(in the rows, 128 means zero)
The rows of M fall into a few groups, and each row is roughly a mix of its group's hidden directions.
M (92 x 10):
[[104 114 128 135 143 147 139 153  83 193]
 [ 82 178 135 157 141 136 137  97 149 161]
 [126 150  89  87 127 134 115 165 116 182]
 [155  82 112 125 112 175 111 147 107 169]
 [145 116 117 105 179  97 138  74 103 123]
 [103 119 178 118 156 121 105 142 147  71]
 [159 106 130  93 103 148  92 123 127 186]
 [ 81 128 146 169 143 134 164 121 116  80]
 [133 118 101 118  68 175 118 140  92 130]
 [125 127  99 102 145 179 168 152 104 163]
 [120 188 144 167 114 136 117 143 167 156]
 [127 114 158 100  87 117 148 184  99 147]
 [149 146  72 160  95 100  98 152 140 131]
 [ 88 126 147 155 138 105 168 101 162  90]
 [150 156 117  88 156  80 141 129 173 125]
 [122  98 142 107 107 141  94 132  66 162]
 [160  96 137 178  88 141  93 109 117 111]
 [130 120 126  76 119 118 122 117 168 189]
 [149  75 114 108 109 170 118 164 104 107]
 [138 129  91 123 100 151  92 161  99 176]
 [ 82 141 133 145 128 129 106  86 169 171]
 [116 142 136 172 151 125 151 132 107  61]
 [183 138  86 139 103 138 144 108 103 164]
 [144 109 157 154  91 112  88 182 124 136]
 [144 137 140 149 147 130 121 161  96 198]
 [ 86 142 106  88 110 115 127  90 172 147]
 [137 146 111 149 106 130  86 122 138  58]
 [165 106  98  91  99 148 142 159  91 106]
 [112 145 162 163  87  86 102 152 155 127]
 [143  99 124 116 189 114 124 111 171 161]
 [107 109 173  85 145 128 154  93 161 147]
 [137  99 183  95 159 129 121 140  91 158]
 [ 87 102 112  91 138 103 180 114 100 124]
 [ 86 142 170 108  91  95 142 151 136 159]
 [142 139 144 164  94 158  76 143 162 108]
 [177 146 125 148 165 167  92 110 126 154]
 [ 73 171 139 147  80 131 119 106 131 128]
 [203 147 136 139 147 127 127 117 136  87]
 [127 129 135 128  90 108 114 120 171  62]
 [ 83 116 146 113 150 121 177 137 150 174]
 [101 176 121 116 121  93 144 103 141  75]
 [ 72 101 121 121 150 121 143  74 103 128]
 [116  96 117 118  86 177 132 178 124 112]
 [110 113 162 113 137 132 201 117 154 140]
 [115 104 161  99 137  99 137 151 153 187]
 [161 125 103  91 104 162 155 172 139  99]
 [167 123 107 126 100 144 162 106  96 180]
 [133 146  90 128 165 124 123  76 158  89]
 [156 156 133 140  92 139 107 144 181  87]
 [166 125 162 123 128 135  89 123 108  67]
 [152  90 128 159 170 157 103 122 139 173]
 [104 159  91 151 145 110 153 136 188 126]
 [150  78 107 104 153 168 127 130  82 135]
 [191 149 138 131 185 112 132 137 144 130]
 [184 127 103 110 158 178 117 107 129 110]
 [125 122 117  94 117 165 107 150  96 188]
 [131 124 180 102 174 135 160 105 121  95]
 [150  96 162  84 123 160 111 107 121 172]
 [145 146 131 138 160 113  66 147 136  82]
 [146 117 105 128  85  99 101 115 178 165]
 [136 111 127 113 122 137 167 121  99 200]
 [ 91 107 143 172 106 111 148  93 167 107]
 [171  93 155 143 150 133 134 180  96 140]
 [148 114 146 114 119 141 201 106 126 162]
 [ 93 127 125 124 154 113  61 163 112 142]
 [171 147 154 101 179 118 141 127 116  85]
 [143 184 146 159 112 115 106 125 180 120]
 [107 120 130  91  61 137 135 154 113 159]
 [125 113 174 132 100 124 136 183  98 162]
 [172  87 145 146 133 124  73 142  98 136]
 [153 141 143 118 161  85 157 150 118  74]
 [131 130  95 137  96 134  62 132  87 124]
 [ 94 143 144 154  74 136 113 148 170 104]
 [120 158 128 155  80 150 126 138  83  87]
 [123 159 120 162 172 117 122  84 149  87]
 [133 111 185 102 182 118 145 144 128 150]
 [102 129 125  66 120  90 148 123 166 148]
 [169 137 168 124 181 115 146 131 156  99]
 [117  98 182 108  99 149 154 107 117  88]
 [150 126 169 138 163 138 142 114 100  68]
 [148 110 176 108 141 136 193 111 133 138]
 [132  98 101  59 124 120 136 126 156 160]
 [105 147 146 180 170 122 108  91 157 136]
 [179 113 162 151 135 121 117 101 127  75]
 [172  95 104  87 150 135 133 106 114  85]
 [191 110 124 113 103 130  81 120 131 156]
 [ 92 134  77 145  71 138 104 120 120 120]
 [166  91 101  88 145 160 145 148  93 126]
 [100 155 127 107 125  73 184 134 135 138]
 [113  84 108 107 164 153 140  99  80 141]
 [178 105 169 140 135 151 111 108  96  93]
 [ 98 156  91 179 125 107 142 152 124  90]]

In each list below, one row fits none of the groups, and each other row fits one group, some only roughly. Which row is it?
    k340: [123 107  94  78 140 179 139 114 120 161]
    k588: [146 150  92 124 147 125 134  96 128  59]
    k287: [109 132  96 140  79 179  99 102 119 142]
    k641: [ 76 116 104 100 138 151 175  96 120 115]
    k399: [162 112 111  88 129 122 166 180 100 137]
    k794: [112 147 157 105  88  95 157 168 102 105]
    k790: [193 150 127 103 132 102 149 170 131 130]
    k439: [176 104 127  97 178 107 149 150 132 103]
    k75: [166 119 137 139 140 117  80  86 147  85]
    k119: [186 120 161 113 147 132  91 130  86 120]
    k186: [163  79 117 113 132 137  97 103 112  78]
    k731: [202 130 148 130 123 141 159 100 123 107]
    k485: [154 134 161 162 142 105  78 140 115 170]

k340
    k478: [146  78 104  99 147 161 120  99 102  95]
    k799: [ 69 109 146 111 133 166 154 133 102 161]
    k510: [165  84 142 130  96 139  88 162 119  99]
    k299: [174 154  77 157  95 134 109 110 124 109]
    k157: [125  99 174 101 119 102 139 167  81 130]
    k893: [ 50 118 130 134 116 142 156 122 136 159]
    k379: [ 89 161 143 136 136  70 152 129 119 166]
    k982: [186  90 119 103 161 128 119 117  92 116]
    k584: [119 186 125 119 144  87 165 104 158 131]
    k285: [108 122 149  66 148 149 143 124 129 178]

k157
    k546: [117 103 100 107 138 186 133  90 129  90]
    k125: [ 92  94 161  94 132 132 123 142  95 176]
    k708: [194 119 159 113 142 133 107 117  84 126]
    k852: [149 142 163 174 132 101  76 102 139 141]
    k772: [162 102  98  93 167 153 136  95 106 106]
    k963: [ 90 115 117 129  63 151 136 103 130  94]
    k710: [146 135 149  60 168 144 134 137 118 157]
    k486: [145  92 136  75 145  99 143 156 147 165]
    k51: [ 98 140 111  72 117  99 150 154 155 160]
    k358: [170 125 173 110 163 125  91 136 108  94]
    k729: [142  92 166 100 100 151 148 110  80 144]
    k754: [122 129 156 144 133  75 129 158  99 180]
    k468: [ 57 129 119 131 129 122 164 136 166 148]
    k862: [ 47 131 133 138  95 129 148 126 141 127]

k51
    k98: [193 125 153 117 158 126  97 134  90 131]
    k587: [197 120 105  97 135 142 139 166 115 130]
    k719: [135 124  98 158  94 188 101 115  99 126]
    k666: [107 156 113 142 180 102 132 156 179 128]
    k655: [ 88 109 154  82 134 152 142 116 134 180]
    k938: [170 126  91 134  92 130  78 144 119 159]
    k914: [ 54 145 146 155 116 111 139 124 131 160]
    k595: [135  90 168 125 143 124 125 162 132 190]
    k611: [105 110 115 115 136 139 108  93 172 187]
    k603: [168 152 113 137 145 121 188 114 171 127]
    k52: [149 155 108 162 146 126 125 158  87  76]
    k173: [ 95 113 148 167 142 121 145  74 125  87]
    k846: [201 135 112 130 121 130 106 119  84 143]
    k678: [139 162 129 141 177 117 122  64 144 136]
    k140: [148 142 138  55 165 117 139 133 142 150]

k173
    k512: [131 149 110  92 159  91 176  90 133 115]
    k616: [115 151 122 114 158 105 176 137 103 183]
    k610: [188 135 104 120 105 128  78 145 117 152]
    k88: [118 141 116 133 132  73 147 114 192 115]
    k398: [110 105 125 113  81 148 127 116  70 162]
    k724: [190 150 146 147 117 112  88 146 156 114]
    k16: [153  96  81 115 157 161 108  96 151 148]
    k732: [152 101 108 156 114 185 101 139 100 155]
    k837: [181 144 127 152 142  96 124 127 128  69]
    k228: [125 124 136 125 124  83 149  99 198 120]
    k259: [ 82 105 158 174 112 142 150  96 126 101]
    k676: [ 70 172 119 156 128 130 155 156 111 149]

k676
    k803: [ 86 145 154 153 127  60 129 109 138 128]
    k467: [ 90 157  81 155 137 116 111 148 174 129]
    k621: [ 93 127  95 161  97 138 112  96 149  82]
    k83: [170 170  88 152 141 114 152 123 168 138]
    k416: [198 125 122 120 172 127 105 102 114 130]
    k883: [120 156 127 111  99  89 153 128 172  80]
    k912: [129 157 117 128  83 165 126 158 177 104]
    k985: [153 121 100 107 121 191 126 122 148  84]
    k108: [123 108 144 130  76 158 120 164  95 168]
    k553: [172 152 121 141 192 109 107 146 145 122]

k621
    k136: [104 169  76 122 131 109 138 176 137 150]
    k472: [172 129 177 119 174 118 107 134 135  94]
    k100: [150 148 144 128 117 110 156 161  86  72]
    k923: [149 140 138 124 144  77 145 104 182  94]
    k990: [142 137 103 185 111  86 123 127 149  86]
    k417: [121 130 130 159 167 164 109 119  94 182]
    k175: [144 110 172 107 149  83 153 175 121 135]
    k880: [163 136 167 130 187 108 105 121 107 103]
    k237: [177 139 132 108 153  68 136 103 131 107]
    k126: [ 83 113 166 138 148 168 157 122  92 109]
    k32: [184 126 144 127 136 157  98 139  76 109]
    k608: [108 113 183 126 158 133 170  98 134  96]
    k928: [173 153  85 117 115  88 100 146 156 141]
    k177: [ 97 187 132 137 120 110 153 108 177 125]

k880
    k339: [174 135  99 144  77 145 114 103  98 105]
    k226: [122 117 114 121 132 152 118  68 150  71]
    k653: [114 108 103 105 159 166 161 129  86 165]
    k318: [145 184 134 124 140  81 158 144 143 162]
    k750: [120 145 124  83 155  72 152 117 155 102]
    k705: [ 80 148 112 108  99 145 178 149 157 122]
    k551: [143  80 142 120 103  79 104 137 117  87]
    k389: [ 50 106 132 119  99 129 105 135 119 116]
    k404: [117 152 175 170 106 121 131 163  87 115]
    k57: [ 97 104 154 111 158 152 114  97  78 155]
    k87: [167 146 111 115 183 133 129  73 125 127]
    k591: [140  65 142 141 112 116  84 138  98 105]
    k529: [118 134 123 120  57 154 128 152  86 127]
    k571: [ 66 123  86 136  93 127  96 137 129 144]

k57
    k151: [119 115 113 129  67 147  90 115  85 109]
    k220: [103 153 112 145 136 119 158 129 188  84]
    k627: [163 140 113 115 168 154 148 145  99 181]
    k316: [146 116 133 148  97 169  81 134 156  86]
    k517: [197 155 103 126 135 107 106 147 123  97]
    k422: [153  93  79 131 120 181 102 114 127 147]
    k504: [155  80 143 121 119  98 112 174  89 140]
    k82: [105 129 159 188 172 131 123 127 124  92]
    k443: [111 103 133 133 103 111  95 107 151  62]
    k575: [ 94 164  77 119 128 116 141 173 138 156]
    k690: [139 119  84 139 110 188 100  94 114 128]

k82
    k503: [127 115 109 100 111 157 163 187 105 153]
    k79: [ 68 157 123 134 128 141 175 130 126 166]
    k293: [110 151 123 147 165 108 120 140 184  84]
    k876: [110 176 120 128 137 135 169 156 126 183]
    k156: [139 110 123 123  67 153 127  97  79 119]
    k567: [186 121 130 178 128 133 100  96 140 107]
    k870: [ 85 152  74 144 112 130 127 169 110 151]
    k391: [ 82 142 160 127 136 101 125 114 170 175]
    k387: [181 120 137 126  96 149 108 106  93  86]
    k723: [163 187 140 152 130 112 123 165 143 161]
    k62: [ 97 112 106 113 144 172 144  69 133 106]
    k103: [196 138 145  88 153 104 116 119 141 114]
    k600: [190 151 121 124 147 145 125 175 117 158]
    k124: [201 136 129 141 112 139 121 105 117  86]

k567
    k403: [ 98 160  98 150  89 164 106  90 128 111]
    k598: [187 142 121 140 114 133 131 105 133  67]
    k613: [162 116 117 130 172 168  99  80 113 127]
    k945: [ 89 126 171 136 113 142 151 160  88 164]
    k214: [103 149  96 104 147 151 139 173  80 145]
    k563: [119 120 105 122 162 184 124  72 123 117]
    k721: [173  81 140 122 142 141 123 177 108 155]
    k881: [109 173 120 151  95 130 133 120 102  69]
    k187: [101 147 125 135 147 136 158 153 101 195]
    k770: [156 139 122 127 153 122 184 128 148 185]
    k197: [124 129 122 156 105  81 129 102 188 107]
    k884: [101 141 155 188 130 150  97 110 136 165]
    k558: [127 184 141 155 133 112 145 150 135 185]

k945
    k5: [104 118 119 129 168 160 134 105  85 178]
    k117: [160 156 137 147 150 125  92  76 160 103]
    k637: [ 89 100 170 150 121 129 147  84 157 103]
    k397: [ 99  94 109 125 144 186 125 106  89 147]
    k943: [ 68 145 143 154 131 115 143 119 114 181]
    k43: [121 109 161 189 123 140 133 109 112  80]
    k489: [ 64 136 122 134 152 111 144 145 180 127]
    k753: [115 193 132 124 123 112 171 138 167 142]
    k74: [157 153  81 103 115  96 105 152 153 162]
    k205: [104 154  77 151 119 140 119 177  95 141]
    k163: [103 146 159  93 180 135 172 126 117 108]
    k582: [103 152 125 132 150 141 126  58 159 104]
    k354: [111 134  89  97 129 122 111 146 100 192]
    k501: [ 95 104 140 130  87 118 140 190 109 148]

k354
    k38: [146 141 105 102 164 152 163 138  98 179]
    k555: [164  97 164 104 140 113 119 105  97 176]
    k499: [155  95 104 105 140 165 114  96 129  76]
    k865: [119 136 117 174  94 178  93 112 106 145]
    k371: [ 54 108 142 142 122 160 152 121 114 141]
    k269: [141 140 127  57 154 123 135 142 141 172]
    k394: [ 74 111 117 132  97 160 131 140 113 180]
    k263: [174 172 125 115 125 113 130 120 175  87]
    k494: [153 114 116 146  89 172 121 159  77 131]
    k988: [177 113 142 142 141 118  73  98 136  95]
    k438: [ 88 150  97 152 115 125 138 121 184  94]
    k765: [149 123 129 118 166 117 155 144 118 200]

k555
    k224: [154 146 151 169 133  95  83 146 123 168]
    k192: [ 97 101 175 116 164  94 140 107 143 160]
    k548: [ 89 147 111 144 112 142 106  72 164 150]
    k326: [124 132 146 175 118 152  69 101 157 117]
    k466: [120 119 180 135 163  84 132 154 144 164]
    k821: [137 127 136 197 162 158 100 106 120 128]
    k604: [ 76  94 134 135  74 133 133 162 135 112]
    k939: [132 113 145  67 136 157 128 125 119 184]
    k56: [150 138 143 169 194 113 135 122 122  94]
    k26: [176 168 133 124 118  88 122 128 171 100]

k192
    k432: [152  85 106  75 122 149 120 158 102 149]
    k609: [138 106 130 134 144 112  89  68 128  82]
    k22: [ 97 131 154  88 130  80 146 135 165 161]
    k502: [101 120 127 112 155 117 114  95 180 178]
    k808: [116 173  75 108 140 102 135 170 135 145]
    k968: [149 115 122 122  68 156 105 109  88  99]
    k39: [130 104 182 138 143 112 132 170 126 179]
    k872: [ 78 132 149 149 124 105 140 155 108 184]
    k44: [179 124 151 116 137 128  76 135  86 107]
    k236: [135  97 179  99 111 147 171 105 100 134]
    k681: [169 128 125 124 166 114 121 140 102 192]

k432
    k111: [178 108 164 110 104 146 150 100  92 108]
    k481: [137 144  96 132 122 130 190 112 144 179]
    k661: [ 80 169 127 162 105 137 109  84 142 124]
    k522: [123 121 161 127 114 135  96 125 129  51]
    k958: [119 141 119 136 129  98 121 180 109 191]
    k110: [131 110 159 170 132 159 128 121  85  78]
    k127: [ 80 145  91 137 151 108 109 156 154 168]
    k569: [138 138 153 121 195 101 100 160 146 132]
    k2: [173 125 145 126  94 144 147  93 122  73]
    k597: [119 163 172 164 133  94 142 153 106  92]
    k816: [136  89 131 131 177 126 120 124 162 183]
    k143: [150 100 126 131  90 165  85 128  99 168]

k958
